In the data rows, the value 128 means zero.
The table, row by row:
"94 181 120 87 111 98 138 144 166 124 129 112 140 131 125 129 147 134 156 111 135 163 139 176 130 135 144 154 130 121 154 158 111 69 114 138 128"
"104 169 127 126 78 139 141 164 105 148 93 126 152 94 148 112 167 125 156 124 142 117 139 93 145 103 123 153 118 119 153 121 130 123 123 103 137"
"140 91 140 122 139 128 120 68 152 97 134 119 130 170 120 111 105 117 131 132 136 132 123 141 86 170 97 105 121 152 88 126 150 60 98 153 130"
"130 148 94 117 111 147 137 113 149 107 149 128 145 157 122 102 99 161 150 203 123 116 121 177 151 141 132 80 170 112 116 108 105 106 145 125 126"
"154 88 94 96 136 177 146 78 168 119 142 126 140 120 141 109 135 130 146 149 100 103 132 162 130 98 129 121 134 134 104 152 115 128 129 175 111"
"125 126 135 136 132 105 114 141 151 128 152 129 114 130 137 143 165 109 156 114 125 179 149 168 105 154 140 132 132 134 140 128 129 106 137 118 144"
"123 166 170 125 182 122 100 166 112 144 86 130 176 82 116 124 140 97 142 71 115 149 150 93 137 93 143 142 94 117 128 134 140 143 121 130 113"
"93 186 112 104 132 116 154 149 131 104 159 160 158 123 81 119 118 130 175 172 126 126 116 176 167 136 159 111 158 118 153 124 84 101 149 118 149"
"114 111 148 143 189 106 113 167 132 143 135 162 108 144 87 134 119 100 124 112 129 139 146 123 121 116 137 124 87 105 154 148 137 180 124 132 123"
"155 87 92 135 103 112 133 88 140 117 155 156 115 167 126 102 149 137 128 150 129 104 138 158 80 141 104 108 124 141 121 120 107 116 134 135 151"
"124 83 132 142 172 128 159 105 167 155 129 138 115 160 91 110 90 122 159 151 99 126 121 158 121 128 114 99 111 122 103 149 143 165 118 153 131"
"120 164 145 81 127 119 143 148 153 113 121 136 127 98 86 135 116 141 161 124 114 132 122 158 162 119 154 118 166 113 118 157 122 81 117 135 98"
"104 163 119 90 129 118 98 132 162 134 116 140 142 83 120 133 148 162 149 136 136 161 151 168 128 119 120 160 144 128 131 169 112 54 126 134 121"
"147 202 165 142 139 93 117 162 93 135 102 132 138 77 133 141 164 94 136 98 142 134 159 72 154 113 132 155 94 120 170 85 138 145 123 99 152"
"128 185 121 112 114 99 99 120 167 129 122 121 142 115 97 128 159 111 155 121 143 172 155 166 118 129 130 157 136 136 166 136 138 96 125 124 140"
"112 163 149 143 133 124 121 169 96 131 136 148 98 129 121 152 128 114 119 105 130 129 105 95 135 138 149 138 112 121 135 142 123 157 132 107 141"
"103 155 107 131 125 103 149 144 163 115 156 141 111 129 118 132 158 171 153 160 93 149 142 175 144 125 131 119 149 129 153 131 88 140 146 97 148"
"141 137 177 115 147 117 115 158 133 128 118 129 122 161 129 131 97 70 131 78 135 163 139 128 78 161 138 158 117 126 118 166 115 49 100 131 96"
"107 185 128 154 147 74 133 176 137 113 150 128 119 135 104 122 125 92 146 97 110 173 172 156 104 162 152 137 130 135 187 156 91 88 81 106 176"
"134 89 162 121 108 128 137 101 115 80 144 83 126 154 156 135 123 109 95 94 168 148 114 130 90 173 123 127 140 161 105 152 121 74 89 111 86"
"134 122 122 117 98 161 135 96 101 125 122 117 153 127 167 136 134 156 117 136 138 119 124 133 118 137 114 116 164 123 140 104 109 90 121 119 125"
"105 192 126 85 119 122 124 146 178 122 115 126 135 106 121 129 168 136 176 125 142 157 150 159 114 116 109 175 133 127 168 161 97 75 100 148 116"
"108 161 105 117 122 125 136 139 141 117 141 141 115 120 99 145 126 152 125 148 100 139 133 157 161 136 122 108 158 97 154 111 99 134 133 105 138"
"127 112 149 164 188 73 153 139 131 113 157 149 116 173 86 127 80 107 119 131 116 139 132 153 86 143 143 122 109 146 135 125 164 180 128 137 119"
"126 194 121 102 124 85 127 152 152 120 116 125 159 116 121 118 150 128 180 122 142 157 157 152 138 130 130 158 114 122 187 128 113 85 108 117 138"
"124 148 158 113 124 116 111 148 158 141 144 113 105 145 117 143 153 107 136 96 142 151 148 172 77 161 135 140 112 160 167 149 87 99 114 119 176"
"141 182 150 154 112 104 98 158 77 110 139 120 148 113 149 151 186 104 96 94 142 152 128 83 140 130 132 120 129 133 164 133 126 131 113 45 151"
"141 196 102 159 123 82 102 132 121 89 112 144 121 136 117 122 146 126 131 104 136 146 157 150 101 157 131 153 111 128 167 142 129 114 119 113 147"
"105 135 98 118 166 117 154 144 165 146 113 130 129 128 94 93 110 156 169 150 121 109 122 131 181 98 131 114 114 79 132 127 123 155 137 135 113"
"138 185 110 152 110 116 133 134 103 113 123 138 138 110 149 119 174 122 129 93 146 130 137 92 132 135 131 151 96 134 144 118 127 119 104 90 140"
"136 181 143 131 141 84 117 147 81 134 100 127 132 126 126 158 138 109 126 84 134 140 153 74 118 140 137 135 108 114 162 118 117 166 107 89 147"
"118 188 103 107 136 115 135 168 157 116 133 151 143 149 84 148 140 148 151 148 110 160 121 175 159 149 176 111 146 107 155 156 96 99 121 124 158"
"123 138 150 99 100 176 117 169 111 160 89 110 154 62 153 152 180 105 132 126 126 124 127 97 169 103 113 148 129 109 150 132 131 124 152 115 158"
"133 212 147 123 123 96 118 142 128 168 74 127 141 81 136 96 162 122 163 100 146 125 169 83 138 63 102 171 86 98 173 118 138 151 99 141 144"
"138 177 180 115 140 152 126 158 113 126 111 133 179 83 130 147 117 130 92 113 98 125 96 94 181 130 147 124 179 105 132 126 112 103 113 106 78"
"128 135 172 142 136 115 112 158 86 91 179 135 96 159 151 187 104 103 87 104 105 169 131 109 134 185 160 99 160 136 136 134 128 153 152 84 162"
"135 159 161 141 146 100 110 154 93 152 112 123 125 107 139 142 158 85 134 91 128 148 145 101 110 133 129 139 96 150 151 118 153 142 135 122 134"
"125 139 112 129 135 96 105 158 136 156 146 118 101 92 121 128 157 130 140 118 129 118 138 138 148 85 164 141 126 119 159 103 114 187 151 116 136"
"109 105 145 133 176 122 138 151 153 178 122 120 107 108 86 110 113 135 155 154 99 128 142 160 126 120 130 140 112 113 118 166 163 176 125 193 135"
"96 182 112 97 145 97 137 163 145 109 112 145 137 132 76 121 128 138 155 166 89 129 129 157 188 117 136 93 167 107 141 142 85 103 113 118 111"
"137 105 104 120 85 142 117 102 104 120 174 146 105 137 178 145 139 135 100 144 136 126 118 152 112 158 105 110 155 156 106 123 112 110 154 126 170"
"99 65 173 130 188 144 127 159 157 154 146 114 76 95 99 135 82 96 129 134 87 143 110 159 134 143 148 100 151 95 128 150 151 189 140 155 128"
"127 105 120 136 142 95 87 113 142 173 138 134 92 124 132 120 140 102 123 92 137 127 147 154 73 133 116 144 80 127 162 120 147 166 140 129 166"
"129 135 139 136 136 100 90 139 134 138 152 135 113 152 129 152 155 116 124 73 152 181 168 150 81 165 132 145 109 142 139 144 119 105 136 130 153"
"133 169 98 119 125 130 105 144 136 144 105 100 145 93 158 112 144 142 139 117 123 120 118 109 139 83 119 154 126 117 140 142 132 120 141 125 126"
"111 154 140 139 158 72 134 155 116 76 143 140 117 174 104 127 109 102 115 101 108 179 137 120 126 175 160 115 91 134 176 151 89 128 104 99 150"
"113 114 57 140 99 125 168 126 158 140 133 149 90 145 120 94 132 171 176 174 115 91 99 182 120 117 128 143 123 128 115 92 127 175 151 149 146"
"116 151 151 151 188 78 120 162 125 104 147 154 90 169 116 160 111 118 133 85 118 164 163 144 108 184 146 98 110 147 159 151 116 127 116 80 146"
"128 143 162 164 182 89 125 148 152 146 109 133 94 139 106 142 108 106 117 92 138 146 159 115 114 126 148 122 97 124 146 154 144 184 104 133 143"
"135 136 114 127 126 139 134 107 118 118 147 148 114 171 131 115 126 120 87 141 139 143 110 113 122 167 128 110 143 172 95 116 88 90 115 110 141"
"135 170 171 102 150 114 131 147 136 136 118 119 152 118 110 116 123 111 158 120 106 147 125 158 123 141 151 136 148 104 157 173 128 55 84 130 97"
"129 166 167 100 141 135 129 124 154 125 111 120 159 102 67 130 101 100 153 139 122 162 135 136 146 132 140 156 136 125 150 153 120 48 85 138 91"
Each row is the sum of points on 2 lines or planes, taken from one hidden set. Lines and planes are numbered from 0, as they first appear below.
Further rows, each followed by the numbers of its lines or planes, largest part first:
"103 152 181 96 171 124 116 183 111 118 123 131 162 77 112 125 130 101 142 126 107 122 130 86 180 114 153 131 170 99 126 135 122 112 98 123 88" 0 1
"118 155 143 127 125 92 117 130 131 164 106 130 129 131 116 106 153 111 152 104 133 144 133 93 93 113 128 161 71 121 167 104 121 168 109 101 149" 2 1
"127 140 178 120 164 122 124 151 125 141 89 130 161 100 101 131 125 83 141 85 110 138 111 106 132 118 132 162 118 121 136 156 146 115 87 129 84" 0 1
"116 135 93 132 146 106 161 98 154 133 119 127 118 146 82 87 107 141 165 156 110 133 109 149 161 96 108 126 111 93 110 118 155 147 141 152 126" 1 0
"161 165 116 119 90 134 129 112 87 116 112 117 152 103 146 131 154 130 141 118 140 133 133 132 151 116 103 144 127 111 152 117 112 117 129 99 127" 2 1
"104 152 155 115 150 101 112 175 98 147 111 114 121 103 148 141 132 84 119 91 142 142 149 107 140 101 141 166 111 126 150 144 174 147 111 135 104" 1 0
"128 94 98 132 120 148 150 81 164 146 168 130 123 169 141 89 95 142 137 177 119 128 114 180 127 132 111 98 150 128 88 133 135 108 128 178 113" 1 2
"123 98 159 64 101 202 127 135 136 174 145 114 155 85 149 173 143 150 108 147 125 113 107 166 162 126 160 111 204 131 110 169 138 86 174 127 102" 2 1
"139 119 160 157 117 74 67 138 152 137 126 125 99 155 157 171 164 107 104 75 147 162 164 146 31 186 128 165 106 161 167 142 140 108 129 131 169" 0 3
"136 140 111 116 149 91 133 102 166 136 68 131 135 131 136 96 138 139 172 110 147 130 137 126 130 91 120 149 76 111 156 97 149 150 125 156 123" 1 2
"137 149 105 108 81 150 125 110 135 119 101 140 146 130 160 117 144 143 138 129 147 130 105 132 130 118 97 140 122 132 119 126 130 81 139 129 112" 2 1
"111 122 153 98 156 129 115 151 140 122 166 126 112 177 99 172 111 140 110 136 119 138 138 170 145 160 130 118 175 123 130 174 96 91 131 138 132" 2 3
"104 167 138 146 169 82 138 164 131 90 159 159 101 156 109 159 118 107 121 95 149 175 163 122 103 194 160 109 118 155 150 131 113 121 80 91 158" 2 3
"142 96 79 128 77 142 156 90 152 129 130 109 139 143 123 75 126 176 158 169 149 121 109 149 89 114 107 145 98 123 107 128 124 87 132 122 101" 1 2
"86 102 147 73 158 174 129 161 181 139 162 97 138 109 119 155 134 137 147 142 110 162 109 224 137 120 133 117 187 137 131 158 102 75 158 147 93" 2 3
"128 173 150 122 162 93 137 160 138 104 143 144 95 153 108 151 114 111 129 122 131 176 146 178 102 176 148 138 128 145 187 132 135 110 119 101 144" 3 2
"113 142 178 91 155 138 129 146 128 91 109 144 121 123 105 127 118 110 146 117 122 151 145 135 130 122 133 128 149 111 144 163 136 68 121 120 88" 0 3
"106 191 125 96 146 119 125 143 160 121 155 143 146 134 96 133 153 137 143 156 91 140 145 172 179 136 137 126 145 84 164 153 101 109 142 136 133" 3 0
"117 134 125 129 102 120 123 127 156 121 140 127 95 127 124 136 131 148 130 131 152 151 135 143 125 147 135 146 115 144 132 136 91 148 141 115 155" 0 3
"147 138 133 155 105 126 98 156 108 126 147 135 126 111 157 160 157 120 120 115 108 145 138 114 130 130 134 142 148 135 145 114 118 133 152 100 183" 0 1
"103 145 117 146 160 107 150 127 142 160 116 144 132 127 105 115 145 125 158 149 113 106 151 169 149 75 131 124 109 102 145 117 142 206 126 125 151" 1 0
"110 190 107 112 116 103 114 146 137 103 108 134 121 131 111 123 144 122 161 119 137 155 147 116 112 130 116 143 100 116 157 137 122 98 125 118 159" 2 3
"129 160 190 101 153 132 118 141 140 111 114 122 145 125 113 148 113 78 148 98 114 148 122 124 98 132 124 155 107 132 147 179 119 46 91 131 75" 0 3
"111 131 93 109 109 135 149 132 141 100 149 129 147 139 102 121 110 156 143 208 116 109 91 160 195 145 136 87 174 123 113 121 110 95 139 138 110" 0 1
"90 169 152 117 153 82 127 175 160 85 169 154 72 148 109 139 138 101 127 116 108 180 150 169 95 178 158 144 137 128 192 134 99 89 98 86 168" 3 2
"97 179 95 102 118 105 145 142 163 119 147 151 112 149 100 152 138 135 154 157 112 143 140 217 125 152 162 119 170 133 168 122 101 121 156 135 166" 3 0
"98 177 169 105 191 130 140 156 133 151 92 140 147 75 84 113 102 102 158 94 142 138 136 123 143 98 139 146 104 94 150 149 142 125 90 131 103" 1 0
"115 157 69 114 153 113 165 148 145 144 140 145 118 121 97 106 152 160 149 177 110 110 141 133 155 79 149 118 114 101 144 124 106 163 156 155 147" 0 1
"112 153 143 149 151 74 114 161 101 102 141 153 113 146 152 166 114 99 90 112 142 150 129 98 132 170 155 118 118 169 169 126 125 169 127 90 141" 2 1
"118 109 139 106 172 157 135 149 164 133 143 110 96 128 120 156 107 103 138 159 74 138 110 193 138 171 138 108 165 140 102 174 125 108 156 141 101" 2 3
"116 130 194 137 165 123 120 182 100 112 156 135 105 130 107 170 124 95 96 78 120 137 124 95 138 150 168 101 135 152 165 150 137 175 149 98 151" 2 1
"119 112 137 69 117 119 124 115 170 178 66 114 141 76 135 95 150 121 168 123 143 115 165 134 179 54 110 159 118 104 109 145 122 134 138 181 103" 2 1
"153 186 157 96 99 164 145 176 94 95 140 114 182 107 125 177 131 137 121 151 108 122 83 105 207 128 158 107 184 132 142 126 97 129 134 82 131" 1 0
